Each row is where one point has got to under a steady rotation. How many steps took it there?
The counts run from 0 to 501.
[-13  40 -16 -19   8 -23 -52  -4 -23  47   9   2   2   9   6   6   4  -5
  12  24 -34 -19 -16  23   1 -12 -10  -8 -24  27  13  12   5   2  37 -16
   7  -2  23  31 -29   8  10 -15   1 -54  44  37   5   4   2  -4 -14 -31
  37 -13  12  12  39  -4  11  -8 -31   5 -42 -31 -19  -2  23  -5  29  23
 -13]  76
[ 26  12   8  -9 -12 -15  35  16 -50  -6   7  26 -21  16 -39 -29  17   6
  -9  38  13  19  15 -17   2 -34   2  34   3   8 -16 -15   1   1  -4  -3
  23 -52 -11   6 -23   8 -46  17  15  14  36   6  -7 -28 -20   4 -13  -9
   9 -28  26 -56  14   5  38 -17 -10  10   6  18 -20  11  31   5 -26  13
 -10]  235
[-13  11 -27  -7   8   6 -13 -14 -23  21   4   7  -5  -9  -3  27 -37   4
  15  -6  -7  38 -15  19  32  17  -1 -12   6  -3  14  -2  16 -23 -28  30
 -20  -7  29   6   4 -35  59 -16  -2  -5   2  -9  16  16 -21   2  -8 -24
  39 -10   0  47  19   4  26  21 -36  12 -43 -30  22 -44  31  22  43 -10
 -20]  388
[  3  19  20 -30  35  11  26 -14 -26   1  -7  23 -21   1  54  -3 -36 -16
 -32 -13 -26 -19   8  -1  16   5 -15  11  12  19  15  62  15 -30  13 -20
 -16  -9   8  14 -25 -25 -17  -8 -40 -47 -24   1 -11 -19  -1   3  33 -15
   1 -39 -21   5  26  21 -24  -8   4   9 -49   2  16 -16 -14 -17   0  37
   4]  143
[  4  18 -26 -43  50   3  11 -21 -26  11  -9  24 -11  15  29 -11 -16  21
 -32   1  19  -4  25  21   4  -3 -30 -41  -3  30  -8  38  -9  25  30  20
   6 -13  23  23   3  -9 -18  -6   7  -5 -45 -10   2  18 -17  12   7   7
  -6 -69  -6 -11  19  17 -14  25   0   5 -19 -16  37   1 -32 -16  42  -3
  -7]  395
[-30  35 -19  -5 -17 -38  26 -14 -17  27 -11  -4  31 -15  15 -21 -19  12
  11  21 -11  -4  31  -9  13 -17   7  33 -27   9 -17 -31 -13  19   4 -14
 -25 -20 -18  25 -36  20 -22  17  30 -11   0  35  -2 -14  -2  -7 -34 -14
  16  26  26 -37  41  30   0 -48 -33 -15   7 -30 -22 -20  15  -3 -33  10
  -4]  300
[-29 -12   7  37 -24 -11  27 -13 -10 -11  -1  17  10  18  30  16   3  31
 -14 -17  16 -10  15  -8  47  18  -8  12  11  31  17  21 -31 -17 -57  -2
 -27  23  11   4 -26  21   6  28 -20   0 -62 -15  -7 -27 -44  14  -2  12
   8  23   4  10  -2  22   4  17 -13  15  17   6   2 -30 -34  21 -14   3
  11]  431
[-10  21  21  12 -17 -16 -56  19 -23  18  27  21 -32  20 -16  19  20 -15
  17  35 -17  -7 -25  11   6   7  24   4   9  20  36  31  14 -37 -15 -40
 -22   8  16  12 -12 -20  37 -28 -15 -28  41  -8 -20  -7 -32  13   6 -20
  16 -21   1  29  26   4  35   9  -9  43 -27 -14 -10 -32  24   6   0  26
  14]  199
[ 33   5 -20 -50  32 -23  21 -24  11  37 -25   6  -3  -6   7  14 -10  -8
 -30  33 -15 -35  19  -6  -5 -24  -6  19  -8 -17 -22  -4   1 -15  10  17
 -10 -27  11   3 -14 -18 -23   8  -1 -69  15  25  27 -24  -9   3 -19  -1
  15  14  21   3   2 -17   0 -12 -60  -8   7   3   4 -12 -15  -6  -2  43
 -55]  471
[ 16  -3  -6 -34  43  13  21 -13  -6   7 -23 -28  -3 -14  24  15   6  39
 -25 -13  11 -32 -17 -16  31 -12 -16 -21 -24  -5 -14 -31  23 -12 -17  20
  -9   3  -4  34 -15   0  -1 -42   4   0  28   8  41 -32  21  21 -24  11
  21 -36  23 -20   3   0  22  28   6  22  -9   6  18   4  -1   3 -21  43
 -66]  159
[ 29 -13  12  -2  -4 -13   7  11 -47   5  20  23 -21  23 -24   3  31  -4
  -2  36  13 -22   6 -30  -3   9  20 -14   3   2   2 -34 -12 -38 -36 -25
 -22 -14  25  15  -5   0  -9   8 -14  11  38 -23  -3 -47 -45  17 -12  30
  -8 -26  27 -40  -2   9  34  -1   3  46  37  11 -26  -5  -5  -6 -26  47
   5]  486
[  4  10  40  29 -18  -2 -11   4  -7  11  18  -1 -27  -2  27  -7  26  22
  -2 -32  -7 -42  -1  -2  34   7  -6   8 -12  36  16   7   4 -19 -14  -8
 -40  21  -1  33 -44   8   1   1 -29 -24 -14  21  24 -17  -8  43  -3  11
   1   1  38  22  -8  51  32   3  30  33  -5  -6  -8 -17 -18  22 -65  11
   5]  368
[-20  -9  -7   3  26 -14  30 -37  13   7 -36 -29   6  19  48  13 -25  16
  -4 -18  28 -13   9 -21  46  21   0   5   7  -7 -15   9   3 -10 -55  32
   6  18  -3  -8 -38   8  25 -22  26  11 -52  24  48  -2 -18   4   7  -4
   8  25  -3 -23 -12   9  -9  30 -19 -16  13  -2  28 -23 -27  12 -15   5
 -34]  100
[ -6  14 -13  23 -17 -36   5 -13 -38   2 -14  -8  48 -14  54 -13 -25  13
 -11 -22  18  29   0 -12  28  15  -8 -15 -38  18  11 -36   0  26 -23 -12
 -49  -5  -7  14 -11   5  -6   5  16  43 -29   3  11  -5   0   7 -24   8
  17  12  -7 -24  42  44  22  -7  -1  -7   5 -37  -5  -4   9 -11 -32 -32
   1]  50
[-33 -10 -11   3  48 -34  -6 -15  17  26  -3 -28 -18 -23  37 -16  61 -13
   7   5  27 -30 -21 -19   7   8  18  -3  -8  -7  -6   2  15  21 -19  35
  33  30  -9   3   5  22 -13  28  24   0 -25  37  25 -34   5   7  -3 -30
 -27  32 -14   3  19  28  31 -17  17 -21  53  -4  20 -15 -15  22 -25 -11
 -35]  416
[-23  26 -23  -1   3 -10 -51  28 -10  55  24  -6 -13   8  24  -7   5 -28
  27 -11 -25 -17   4  29 -12   2  17 -21  13  30  -2 -11 -16  25 -12  19
 -10  17  35  42   5  20 -11  33  -6 -30  -6  47  24 -22 -10  -3 -19 -17
 -17  43  32   6  -7  36  18 -23 -29  -9   5 -23 -21   1 -16  -8  29 -24
  10]  248
[ 29  12   1 -34  31 -22 -25 -17 -40  15  24  29 -37  16   0 -10  30 -51
  13  58   8  -7 -18 -14 -21  18  21  -3  10 -24  11   0  23 -48  -9  -2
  20  -7  21 -13  15 -17   7   0 -33  -6  36  -3   6 -13 -33   5  23 -20
 -17 -32 -18 -19  27  15  17 -10   9  30  18 -11  13 -11  12  -1 -14  28
   9]  26
[-24  -2 -20 -29 -14 -71  -9 -23  34  38 -20  18  11  -7   4  13  32 -20
  -8  56  12  -6  -2   4  -2  -9  24  38 -18 -33   1  15  -4  13 -12  20
  21 -19  -7 -29  -3 -15  22   6  31 -20   6  -1  -1   1 -28   2  -2 -26
  22  26 -13  23  48 -11  25   4 -63 -28  25   1   9   0  12  22  -4  16
 -24]  467
[  5  21 -34 -18  -5 -40 -25 -17  -9  37  29  -2   7  -2  22 -25   7 -43
  27  21  -9 -15  29 -20 -23  28  37   4  -2  -7   5 -26   6  12 -26 -16
 -28   6  24  27  -6   8  13  16   5  12  -2  20  -3 -24 -46  -1 -22  13
 -19  34   4 -54  38  30   9 -51 -19  15  41 -42  -8 -17   5 -26 -23  -2
  16]  422
[ 55  18 -37 -40  -1   0  -6  13 -11  17   7  16 -23   6   5 -48  -4 -11
 -20 -14  19  16  24 -12 -12  13   5  14   3   2  -3  -7  15  12 -19  36
 -26 -17   8  31  -1 -32  -1   0   1  51 -11 -13  24 -17 -35  32   1  19
 -30 -10  46 -36  -5   9  50 -28   4  22  -1  -4  -4  23  15  -5 -23 -31
 -14]  169
[ 51  16 -17 -38  15  -8 -32  10 -36  11 -20  10  -7  11  22  -5   3 -14
 -29  25   7  -6 -12  -9  -9   3  -4 -21 -26   0  -7 -26  25  -2   3   6
 -17 -27  18  15   2 -47   0 -51 -15   9  40  -4  41  12 -12  45 -20  20
  22 -46  21 -23  13  -2  23  13 -16  38 -23   9 -17  17  13 -14 -11  25
 -33]  281
[ 20 -19  -4 -23  12 -44 -28  -4  22  16  -9  14 -21 -15  26  -1  21 -28
 -36  32  44  13  -7   3 -25  -4  19 -16 -30  -7  20  18   4  27  -8  14
 -15 -13  -4 -23  31 -57  21  -5  38  28 -26 -40  -1  12 -24  30  13   1
 -11 -26 -19  23  46  -5  38  23   7 -22  25   2  31  12  -5   1  -7 -21
 -21]  339
[ 19  -4 -23 -28  42 -46 -15 -22   0  34 -28  -8  22 -15  15  37 -13 -25
 -27  46  20  11  -7 -11  -5  13  20 -45 -17 -22   4 -35  -9  12 -22  18
 -14  -2  14 -17  26 -22  30 -26  30   3  12 -10   5 -12  -7   0 -15   9
  18  10 -19 -13  41 -24  37  10 -35 -22  21  -9   5   4   2 -21  30   9
 -40]  217
[ 11  16  15 -32  16 -21   1   0 -21  -4  -2  10  -9  29  33  -7 -12 -24
   2  31 -19 -36  -7 -28 -14   3  27  -1  -6   1 -21  10  20 -25  -7 -49
   3 -16  -6  22 -30 -17  -2 -44 -15  -5  32   3   0 -12 -12  16   0  10
  -8 -28   5 -58  24   5 -18 -10 -15  44   7   2  -7  -2   9 -40 -26  59
   2]  30
[ -6 -30  -1  -3  26  -3  55  -6  -5 -11 -54  11   2   8  32   0  21  20
 -41  17  13 -30  16 -20  15 -33 -27  17  12   0 -40  16  14  13  -4  28
  28 -35 -16 -10  -3 -13 -53   9   2 -20 -33   6   4 -30  -3  19 -14   9
  -7  -3 -11   8   3   2  -1  -2 -24   1  19  25   7 -20 -38   4  -6  28
 -64]  349
[ 19 -10  -7  19  -3 -13   7  -7 -39  -7 -11  13  12 -29  13 -10   4  27
 -25  -2  35  29  -8  -8  39  -7 -23 -18 -26   6  26 -40  -4   7 -28  14
 -69   3  -6  -7  10 -19   1  31  -7  29 -16 -28  13  -4 -13  32 -21  11
  28   6   1  36  32  28  50   6   7  14  15 -17   8 -30  -1  35 -42 -18
 -13]  52
[-32  -4  16  -8  -7 -10  -4  28  19  30  -2  18 -25  20  -6  48 -38  -9
  -5  20  -2 -15   8  13   4   3  25 -20  40  15  -1  26 -21 -24 -40  -2
 -32  -6  20   9 -15 -54  41 -27   8 -33 -22 -13 -15 -27 -42  -3  11 -10
   3  17   5  21  -3 -20  -6  17 -59 -17  -5  10  22 -31 -18  -9  38  27
 -11]  263
[-23  16 -10 -13  39  10 -18  16  -4  27   3 -39  -3  -1  13  40 -15  -1
  -5   7   7   7 -10   6  16 -16  -5 -58   5  39  17  25   3   7   7  14
  12  15  15  46  -9   8  12 -31  42 -12   3  15 -12 -30  20 -16   5 -19
   6 -29   7 -11  30 -32  25  15 -11 -20 -27   2   3   4  16 -32  68  -2
 -44]  330
[-44   2  -8   2 -40 -50 -11  17  15  27  -5  39  -4  -4 -22   5   9   3
   6  32  24  24  -2  27  -2 -14  34  12  -8  18  11  25 -29  24 -13  13
  12 -21  -8 -21  11 -37  16   7  23  14 -13 -21 -40   7 -34  -3  -1 -34
  19   6  -3  27  40  10  22  16 -44 -31  15   3  13  -4  19  20  21 -27
  19]  8
[ -3  12   2  -7   2  22  -3  75 -29  26   3  18 -30   0 -39 -16  19   2
  -7  -9 -26  14  -2  17  -2 -35   7   8  31  25 -14   8   8   4  -3  27
  14 -16   4  59  13  -7 -39  22  -5 -16  27   7 -16 -51   6  -7 -21 -17
   2   2  36  15 -18  11  47 -30 -21   6 -30  21 -24   4  17  12  29 -17
 -31]  123
[  9  23 -14 -11   8 -16   3 -23 -48  19  15   5   0  -7 -13 -10  33  26
   2  15  -3 -26  11 -15  29 -12 -11  -3 -33  23  12 -41  -3 -30  12 -33
 -21  -3  18  30 -22  51 -19  20  -5  -6  32  19   4 -24 -12  10 -30   8
  20 -25  34 -16  29  32  29 -15  21  36  22 -26 -18 -12  11  17 -36  20
   1]  363
[ 13  -6 -29  18  32   4   0 -39 -40 -27 -28  -9  22  13  60 -18   0  14
 -22  12  18  16   8 -22  32  -1 -33   1  -2  -5  20  12  52  16 -18  14
  14  -2 -12   3 -27  -3   0 -12  -3  25 -32   0  18   9 -10  26  -3   5
  20 -17 -25  -7  42  19   6  -6  10  32  -8 -25  -5 -36  -1  -8  -9  -1
 -44]  224
[ 51  12 -25  -7  -7   3 -29  20  -1  18  15 -11 -30   0  24 -46  -5 -41
  -5 -12  17  15  22 -22  -6  15  14  11   7  15   5  -3  26  19 -23  41
 -17  -7  -7  29 -17 -36   3 -25  24  42 -21   1  23 -11 -35  41  13   3
 -34   9  31 -41  -1   4  48 -38   3  17  -6 -11  -9  19  23 -17 -22 -39
 -25]  168
[  2 -12  15  29  47 -14  -5 -32 -27   1  -6 -27 -28  -3  62 -16  20 -38
   0  14  19  -8   0 -25   1   1 -10 -18   5   4   2  -1  25   0 -21   4
  16   7  -1 -10 -15  11 -31  20   0  -5 -32  39  35 -17 -12   6  19 -21
 -29   8 -38 -22  14  36   6   2  26 -14  34  -5  22 -32 -43  -7 -36   9
 -14]  478
[  9  -1  21 -10 -18  10 -13  61  -6  29  31  33 -46   2  -9  18   8 -28
 -13 -15   0   1   4  -1  -6  10  15 -14  28  18  23  14 -35 -25 -38  12
 -31  17  27  30  24  -4 -15  27 -15 -11   6 -17 -15 -72 -23  10  12   3
 -32  24  38   9 -23   5  43 -13  -3 -15  -4  25 -10  18  -3   3   9 -13
   8]  374
